X =
[[ 0.054  0.151  0.185  0.198 -0.095  0.230  0.243  0.244]
 [-0.120 -0.058 -0.099  0.190 -0.139  0.138 -0.128  0.155]
 [ 0.179  0.051  0.176  0.190  0.183 -0.095  0.003 -0.073]
 [-0.089  0.185  0.172 -0.121  0.160  0.162 -0.097  0.154]
 [ 0.242 -0.084 -0.159 -0.068  0.087  0.168  0.015  0.059]
 [ 0.059 -0.079 -0.061 -0.040  0.216  0.023 -0.123 -0.114]
 [ 0.157 -0.097 -0.050  0.150  0.078  0.212  0.083  0.144]
 [ 0.233  0.120 -0.034 -0.132  0.236  0.095  0.249  0.158]
 [-0.008 -0.086 -0.047  0.029  0.215 -0.089  0.169  0.007]
 [-0.094 -0.049  0.168  0.229  0.138  0.149  0.223 -0.092]
 [-0.043 -0.102  0.227 -0.098 -0.087 -0.060  0.004  0.150]
 [-0.021  0.237  0.098  0.196 -0.024 -0.124 -0.109  0.192]
 [ 0.202  0.239 -0.076  0.202 -0.066  0.224  0.140 -0.129]
 [ 0.071  0.201 -0.077 -0.042 -0.084 -0.067  0.189 -0.089]
 [ 0.218  0.083  0.077  0.225  0.011 -0.147  0.207  0.225]
 [ 0.050 -0.045  0.124  0.158  0.226  0.228 -0.097  0.156]]
X[-16,-8] => 0.054
X[-3] => [0.071, 0.201, -0.077, -0.042, -0.084, -0.067, 0.189, -0.089]
X[:, -8] => [0.054, -0.120, 0.179, -0.089, 0.242, 0.059, 0.157, 0.233, -0.008, -0.094, -0.043, -0.021, 0.202, 0.071, 0.218, 0.050]
X[1,-1] => 0.155
X[-8,2] => -0.047
X[1] => [-0.120, -0.058, -0.099, 0.190, -0.139, 0.138, -0.128, 0.155]
X[-16,-3] => 0.230
X[-5,4] => -0.024
X[9,7] => -0.092
X[-16,3] => 0.198
X[2,6] => 0.003
X[-6,-3] => -0.060
X[:, 6] => [0.243, -0.128, 0.003, -0.097, 0.015, -0.123, 0.083, 0.249, 0.169, 0.223, 0.004, -0.109, 0.140, 0.189, 0.207, -0.097]
X[-4,-3] => 0.224
X[8,6] => 0.169
X[-8,5] => -0.089
X[-13,-2] => -0.097
X[-9,2] => -0.034
X[10,-2] => 0.004
X[12,-1] => -0.129
X[14,-7] => 0.083
X[15] => [0.050, -0.045, 0.124, 0.158, 0.226, 0.228, -0.097, 0.156]
X[1,-3] => 0.138
X[-5,6] => -0.109
X[5,5] => 0.023
X[8] => [-0.008, -0.086, -0.047, 0.029, 0.215, -0.089, 0.169, 0.007]
X[:, -4] => [-0.095, -0.139, 0.183, 0.160, 0.087, 0.216, 0.078, 0.236, 0.215, 0.138, -0.087, -0.024, -0.066, -0.084, 0.011, 0.226]
X[-6] => [-0.043, -0.102, 0.227, -0.098, -0.087, -0.060, 0.004, 0.150]
X[:, -5] => [0.198, 0.190, 0.190, -0.121, -0.068, -0.040, 0.150, -0.132, 0.029, 0.229, -0.098, 0.196, 0.202, -0.042, 0.225, 0.158]
X[-5,-7] => 0.237
X[4,-2] => 0.015

W = 905  824  203  692  590  629  681  214  850  528  651
W[0] -> 905
W[2] -> 203
W[9] -> 528
W[5] -> 629

A = [[4.5, 1.5, -12.6, -5.7, -3.8, 0.7, 5.2, -10.8, -4.8, -2.7, -7.5, -4.5, -13.0, 5.5, -8.3, -1.7], [-2.6, 5.5, -1.9, -17.2, 12.9, 1.8, -6.6, -4.9, 15.5, 12.6, 16.3, 13.7, -0.7, -7.3, -1.7, -15.7]]
Indices start at 0.
(0, 0) => 4.5
(1, 10) => 16.3
(0, 4) => -3.8
(1, 6) => -6.6
(1, 2) => -1.9
(1, 15) => -15.7
(0, 9) => -2.7
(0, 13) => 5.5
(0, 3) => -5.7
(0, 1) => 1.5
(1, 13) => -7.3
(1, 12) => -0.7
(1, 5) => 1.8
(1, 7) => -4.9
(1, 4) => 12.9
(0, 11) => -4.5
(1, 14) => -1.7
(1, 8) => 15.5
(0, 10) => -7.5
(0, 8) => -4.8
(0, 14) => -8.3
(1, 9) => 12.6

a = [0.76, 0.03, -1.67, 1.19, 1.52, 0.35, 0.85, 2.20, 0.36, 1.40, 1.30, 1.61, 1.99, -1.17, 0.53]
a[0]	0.76
a[14]	0.53
a[13]	-1.17
a[4]	1.52
a[3]	1.19
a[1]	0.03

grid = ((-28.4, -14.1, 23.0, 5.9, 2.6, -39.2, -38.3, 24.3, 54.9, 18.2), (-2.8, -45.4, -68.5, 57.0, -32.3, -36.9, 60.3, -50.4, -2.9, 6.4), (30.1, 12.0, -7.6, -54.5, 19.2, -4.0, -64.7, 13.9, -5.6, -9.8))
Rows and columns are counted from 0.
(0, 0) = -28.4
(2, 3) = -54.5
(0, 8) = 54.9
(1, 4) = -32.3
(1, 3) = 57.0
(2, 0) = 30.1
(0, 3) = 5.9
(0, 5) = -39.2
(1, 1) = -45.4
(1, 0) = -2.8
(2, 5) = -4.0
(0, 1) = -14.1
(1, 2) = -68.5
(2, 1) = 12.0
(0, 9) = 18.2
(0, 7) = 24.3
(1, 6) = 60.3
(1, 8) = -2.9
(1, 7) = -50.4
(2, 9) = -9.8

data =
array([[-1.928, -1.317, -0.102, -0.277, -0.661, -1.263, -2.569, -1.081,
        -1.080, -0.277,  2.540],
       [-2.396, -1.465, -0.157, -1.103, -2.459, -1.627, -2.135, -1.981,
        -0.447, -1.250, -1.902],
       [-1.765, -1.263, -1.944, -1.907,  0.005, -0.908, -2.340, -1.511,
        -1.060, -1.828,  0.148]])
Rows and columns are counted from 0.
(0, 0) = -1.928
(1, 4) = -2.459
(2, 3) = -1.907
(2, 5) = -0.908
(0, 10) = 2.540
(0, 6) = -2.569
(2, 7) = -1.511
(2, 0) = -1.765
(2, 6) = -2.340
(0, 9) = -0.277
(1, 3) = -1.103
(1, 7) = -1.981
(2, 1) = -1.263
(1, 9) = -1.250
(2, 8) = -1.060
(2, 9) = -1.828
(1, 1) = -1.465
(1, 10) = -1.902
(2, 4) = 0.005
(0, 8) = -1.080

m =
[[-13.8   7.1 -11.1   4.5 -14.4 -21.6  21.7   3.0]
 [-14.7 -20.0 -20.0  -2.2  -9.5  -6.0  -7.3   0.0]
 [ 19.3  -0.2   1.3   0.4  -0.8   3.7   2.1   3.1]
 [  9.1  -0.6   1.5   2.5   9.5  19.9   7.7  -3.6]
 [-29.9  24.5   1.9   6.8   7.2  -9.4   0.8  -3.9]
 [-58.1  19.3   3.8  11.4 -27.3   6.9 -12.0  -2.0]
 [ -9.9  16.0  -7.5   8.8  -0.5  19.9   3.3  -5.1]]
m[-7,-8] => -13.8
m[6] => [-9.9, 16.0, -7.5, 8.8, -0.5, 19.9, 3.3, -5.1]
m[-2,-5] => 11.4
m[-5,7] => 3.1
m[0,6] => 21.7
m[-4,-6] => 1.5
m[-3,5] => -9.4
m[:, 0] => [-13.8, -14.7, 19.3, 9.1, -29.9, -58.1, -9.9]
m[:, 2] => [-11.1, -20.0, 1.3, 1.5, 1.9, 3.8, -7.5]
m[-4,5] => 19.9
m[-6,7] => 0.0
m[-2,-4] => -27.3
m[5,-1] => -2.0
m[:, 1] => [7.1, -20.0, -0.2, -0.6, 24.5, 19.3, 16.0]
m[-1,-4] => -0.5
m[:, 3] => [4.5, -2.2, 0.4, 2.5, 6.8, 11.4, 8.8]
m[5,-7] => 19.3
m[3,3] => 2.5
m[-4,-4] => 9.5
m[3] => [9.1, -0.6, 1.5, 2.5, 9.5, 19.9, 7.7, -3.6]
m[:, 4] => [-14.4, -9.5, -0.8, 9.5, 7.2, -27.3, -0.5]
m[5,-3] => 6.9
m[-7] => [-13.8, 7.1, -11.1, 4.5, -14.4, -21.6, 21.7, 3.0]
m[0,2] => -11.1
m[-1,-7] => 16.0
m[-3,-7] => 24.5
m[-6,-7] => -20.0
m[:, -3] => [-21.6, -6.0, 3.7, 19.9, -9.4, 6.9, 19.9]
m[:, 7] => [3.0, 0.0, 3.1, -3.6, -3.9, -2.0, -5.1]
